In the rows, 128 means zero.
R: 3 groups of rows, each row roughly a mix of its group's hidden directions; one row fits no group
R (103 x 10)
[[104 133  98 112  95 103 111  77 125 147]
 [ 95 114 118 148 129 130 102 154 187 134]
 [176 113  94 141 134  86 111 120 125 103]
 [131 116 118 146 135  90 117 138 187 158]
 [ 84 102 117 141 158 172 138 141 112 109]
 [144 148 127  83 131  79 100 120 152 119]
 [105 158 145 164 100 127 150 139 172 145]
 [159 126 161 144  68 114 122 142 128 143]
 [118 142 150 174 114  96 153 140 136 169]
 [110 129 116 115 145 143 134 121 186  83]
 [123 113  77 105 143  99  95 136  95 129]
 [138  96 123 133  98  66 129 130 106 113]
 [138 166 104 172 155 114 119  95 112 142]
 [148 134 170 172  90 120 140 148 133 149]
 [168 123 130 125 165 168 141  90 144 142]
 [124 101 114 114  91 107  74 146 107 123]
 [152 101 141  98 124 102 148  74 112 127]
 [108 111 104 147 149 132 105 113 114 188]
 [123 103  95 128 166 142 135 138 106  77]
 [102  84 114 126 127 168  87 140 146 139]
 [105 115 127  74  85 132 126  96 139 121]
 [111 106 104 127 147 100 135 171 133 175]
 [ 90 147 144 157 149  85 100 144 137 111]
 [ 99 102 106 125 171  98 134 155 139 159]
 [130 132 134 125 158 131  90 103 180 158]
 [128 150 108 120  75  98 154 158 119 146]
 [ 75 134 115 120  93 110  89 109 120 121]
 [108 148 127 103 164 172 130 130 173 132]
 [156 163 132 152 104 134 131  99 127  76]
 [ 97 137 141 142 190 138 147 135 104 109]
 [109  87 138  84  92 131 132 154 150 140]
 [162 117 116 133 123  95 140 134  74  96]
 [135 137 105 175 144  69 135 128 122 132]
 [150 140 112 175 120  76 118 128 137 152]
 [100 133  77 121 123  99 102 156 128 157]
 [ 93 139 169 109 132 101 147 171 132 143]
 [131  96 131  89  98 145 126 132 179 113]
 [127 169 140 167 166  97 117 124 146 106]
 [151 158  89 117  87 149 133 164 127 116]
 [121 122 126 141 101 114 169 152  78 102]
 [113 116 172 101 132 116 123 159 133  78]
 [125 162 119 152 173 137 100 110 105 162]
 [170 158 154 138 108 163 131 101 129 100]
 [173 135  80 161 105 142 123 126 126 108]
 [ 97  92 159 111 140 148 100 135 124  87]
 [140 120  91 100 104 132 100 164 150 161]
 [ 98 176 132 123 148 126 138 107 117 176]
 [117 156  92 182 111 113 142 119 153 119]
 [123 122 154  87  87 143  85 122 110 140]
 [147  80 112 125 120  93 129  95 116 161]
 [152  92 109 110 138 106  95 101 113  90]
 [ 94 128 154  92 139 177 140 126  98 125]
 [128 147 179 152 162 106 125 157 116 106]
 [147 167 180  99 150 114 109 121 126 118]
 [161 121 148 150 143 122 111 162 116  75]
 [117  91 138  95  80 134 156 138 135 102]
 [131 160 132 157 183 119  92 131 112 136]
 [117  88 112 148 115 186 141 139 115 111]
 [161 122  99 160  85 132 141 119 149 160]
 [133 147 121 167 170 127 112 135 176 148]
 [160  86 111  99 149 115  93 108 122 106]
 [123 126 126 124 160 185 129 113 104 167]
 [112 112 128 118  97 123  70 138  92 143]
 [103 189 126 113 120 162 133 134 155 128]
 [135  79 132 124 102  92 124 133  90 102]
 [115 114 143 102 142 111 171 144 144  77]
 [135  83 123 114  84 151 121 149 127  92]
 [128  96 124  90 142 141 108 152 128 181]
 [ 91 135 175 128 166 119 142 151 119 102]
 [135 151 119  95 165 107 159 107 166 112]
 [113 102 102 114 149 116 145 179 137 164]
 [163 101 145 128 151 108  93  86 106 132]
 [119 111 173 149 162 117 143  86 135 105]
 [151 112 156 101 161 162 131 107  88 119]
 [155 103  76 150 137 128 146 138 144  92]
 [118 105 151 161 165  85 138 116 130 157]
 [143 160 102 149 182 122  97 114 120 141]
 [152 146 111 178 118  81 125 120 151 122]
 [127 191 121 145 131 148 129 145 162 107]
 [ 76 171 129 125 125 131 126 143  96 156]
 [131 170 127 137 172 114  96 117 158 153]
 [119 124 133  91 105 158 159 150  95 163]
 [151 150 161 131 114 161 121  85 135  92]
 [182 136 110 166 131  93 130 119 140 108]
 [108 134 113 134 111 163 122 100 125 188]
 [101 141 124 126 154 151 179 106 162 147]
 [106 161 114  94  99 163 145 132 136 165]
 [110  91 141  76  98 141 131 138 158 134]
 [126 135 118 178 154  92 118 139  92 151]
 [ 78 138 141 134 127 140 135 122 166 175]
 [152 152 104 119 100 158 134  92 109  90]
 [111 133 107  77 147  85 101 122 141 114]
 [169 134 163 134 118 149 122  84 125  94]
 [173 117 119 160 125 102 108 159 124  91]
 [129 166 116 174 148  84 123 120 107 136]
 [137  76 136 114  95 121 131 166 115  99]
 [163 121 148 137 116 134 145 102 102  72]
 [117 173  98 134 177 124 112 115 103 139]
 [165 124 115 138 104 140 129 152 163  79]
 [105 196 137 128 131 135 136 148 158 120]
 [150 170 115 131 147 145 119  94 117  81]
 [164 168 151 113 124 142 100 101 144 160]
 [157 152 143 174 101 110 129 128 153 163]]
one row of each group, then the others: which group is each in?
[120 142 152 132 157 146 115 106 186 153]
B
[111 123 167  83 128 113 103 148 139  91]
F
[115 166 159 104 117  81 152 123 145 111]
J

[ 89 106 144 131 139  89  94 134 168 126]
J
[107  89 150  76 113 148 129 133 157 136]
J
[123 147 125 135 119  67 138 101  90 139]
J
[107 154  94 133  79 107 130 158 124 154]
J
[ 98 137 146 130 111 110 109 158 127  69]
J
[136 107 128 110  98 160 119 143 138  69]
J
[112 116 114 139  96 105 160 151  89  93]
B
[147 122 103 118  97 185 138 138  95 121]
J
[144 122 125  88 134 183 113 115 149  98]
F
[132 162 163 137 116 168 132  94 150 100]
B
[140 159 138 109 124  76  97 122 160 149]
F
